Losup: [-26  36  -6  31  -9  39 -11  10 -52  13  30  12  24 -21  13  78   2   4
 -24 -42  22  11 -63  20 -17 -62 -32   6  24 -50  31  32  -4  11 -44 -10
  58  38  24  23  35 -14  17  20   5 -13  54 -70 -42  58  33  11  69  83]
fuzik: [ 19   0 -17 -11  13  23  -5 -38  34 -14 -30  -6  -1   6  16  -4  21 -12
 -25   8  53 -17 -89  22  30  17   6  56 -54  13  16 -62  74 -17 -32  11
   7 -23 -19 -18  62  50  44 -51  19  35  47 -50 -74   7  31 -17  -6  74]
kobod: [  15   16  -62   -6  -57  -45   -2  -29   12  -21   16  -29  -28   12
  -29  -17   33  -26   10   -6  -31   23   85   -8   26   57  -12  -17
   32   66  -40    9  -22   23   52   23  -36  -52    7  -10  -88    7
   -1   23  -27    3  -70 -113   54  -36  -37    1  -27  -76]
vog: [   0  -29   18   -6  -57  -45   -2  -29   12  -21   16  -29  -28   12
  -29  -17   33  -26   10   -6  -31   23   85   -8   26   57  -12  -17
   32   66  -40    9  -22   23   52   23  -36  -52    7  -10  -88    7
   -1   23  -27    3  -70 -113   54  -39  -55    1  -17  -74]
[  15   16  -62   -6  -57  -45   -2  -29   12  -21   16  -29  -28   12
  -29  -17   33  -26   10   -6  -31   23   85   -8   26   57  -12  -17
   32   66  -40    9  -22   23   52   23  -36  -52    7  -10  -88    7
   -1   23  -27    3  -70 -113   54  -36  -37    1  -27  -76] | kobod
present: [35 23 24 38] | no
present: [-21  16 -29] | yes
present: [  4 -25] | no
[ 34 -14 -30  -6] | fuzik
[ 13  16 -62] | fuzik
present: [ -6 -57] | yes

tov: [ 18  60 -39  13  -8 -22 -19  20  -1   0  99  14  50  57   7  39  11  -3
 -49  20  27 -34  -4   1 -12  32 -33 -27 -15 -34 -43   7  13   0 -94]
madit: [  3  43  -6  54 -29   0 -15  16  18  23  15 -19   2 -26 -15   6 -87  24
  40  -5 -19 -10 -53   1  88   3   8  30  32  33  22  49  18 -15 -34]
vuros: [-45  84   9  36  -5   5  21 -19  -9  16 124 -49  30   6 -27  69  15 -20
  -5 -42  19 -78  12 -26 -68  17 -35 -28  34  34  72  -2  73  19 -62]
[-28  34  34  72  -2  73  19 -62] | vuros
present: [-68  16] | no

kovuk: [ 88  12 -86 -45  73 -91 -64]
sugaz: [ 26   4 -51  91  50 109 -49]
Vepem: [  55    3 -112   11   42    4  -90]
present: [-86 -45  73 -91] | yes
present: [ 91  50 109 -49] | yes
[ 50 109] | sugaz

Lagap: [ -1 -21  48  -1   3 -57 -19  80 -17  65 -49  18 -24 -20 112   6 -33  85
 -31  15  15 -88 127 -47]
tetik: [-16   7  30 -36  18 -57  14  19 -30  20 -29 -49 -15  53 118   1 -58  21
 -20  66  73 -85 120  60]
bifo: [-16   7  30 -36  18 -57  14  19 -30 -22 -29 -49 -15  53 118   1 -58  21
 -20  66  73  33 120  60]
gug: [  47    7   15   -7  -13  -22   61   67  -43    2 -112  -56    3   58
   86  -20 -105    3   61   27   37  -77  100   12]
dag: [ -1 -21  14  -1   3 -57 -19  80 -17  65 -49  18 -24 -20 112   6 -33  85
 -31  15  15 -88 124 -47]
Dal: [ -8  19  18   7  14 -36 -57  30 -34   6 -84  54  12 -44  96  21  -3  55
  -4   0  90  16 111  18]
present: [-20 112   6] | yes
present: [-77 100] | yes
[-16   7  30 -36  18 -57  14  19 -30  20 -29 -49 -15  53 118   1 -58  21
 -20  66  73 -85 120  60] | tetik

numol: [  88  -61 -119  -90]
roze: [ 29 -38 110 -47]
Vavom: [-8 -5 96 -2]
kefe: [-33  27  11  38]
nizu: [ 76 -55 -83 -80]
Mavo: [ 35 -32  14 -43]
vozu: [ 20  -9 -73 -15]
meb: [-43  39 -16  53]
tum: [-11  13 -23  16]
tem: [ 27 -19 -36 -28]
goge: [ 30 -37  89 -47]
[ 14 -43] | Mavo
[-32  14 -43] | Mavo
present: [-47  89 -37] | no

Zene: [ -15 -109  -12   88]
durup: [-13  22  30   4]
vev: [ 23  -7  10 -50]
gab: [ -7  10  42 -18]
nodub: [ 16 -18   0 -61]
Balep: [-51 -39  14 -28]
bukur: [-54 -67  36 -42]
present: [-39 -51] | no
[-67  36 -42] | bukur

veli: [ -2  28  35   2 -26  -7 -19  15  -3  -3  14 -29 -12 -11  15  -9  11   0
  32  -7  14   8]
pala: [-45  53  37  24   8 -15 -42  49 -54  41  16 -70  49   2  49  13  10 -61
  14   9  23  71]
vak: [ 16  -4 -90   8 -29   2   9 -51  87 -45 -37 109 -93 -96 -56 -10 -23  15
  16   5 -16 -57]
popom: [  23    4  -70   16  -20   -3    2  -56   86  -48  -22  122 -104  -77
  -56  -14  -27   43    7   -6  -14  -56]
gis: [ -9 -46  10  -7 -25  -1  57  31 -15   8  -4 -50  61  69   5   4  20   0
  -6  -3  -1  -5]
sakik: [ -2   5  -2  -8  40  17 -28 -32 -29  -1   3   0   4  -5   7   6  -6 -12
 -29  -2  -6 -18]
vebef: [  23    4  -70   16  -20   -3    2  -56   86  -48  -22  122 -104  -77
  -56  -14  -27   43    7   -6  -14  -51]
present: [  86  -48  -22  122 -103] | no
present: [ -4 -50  61  69   4] | no

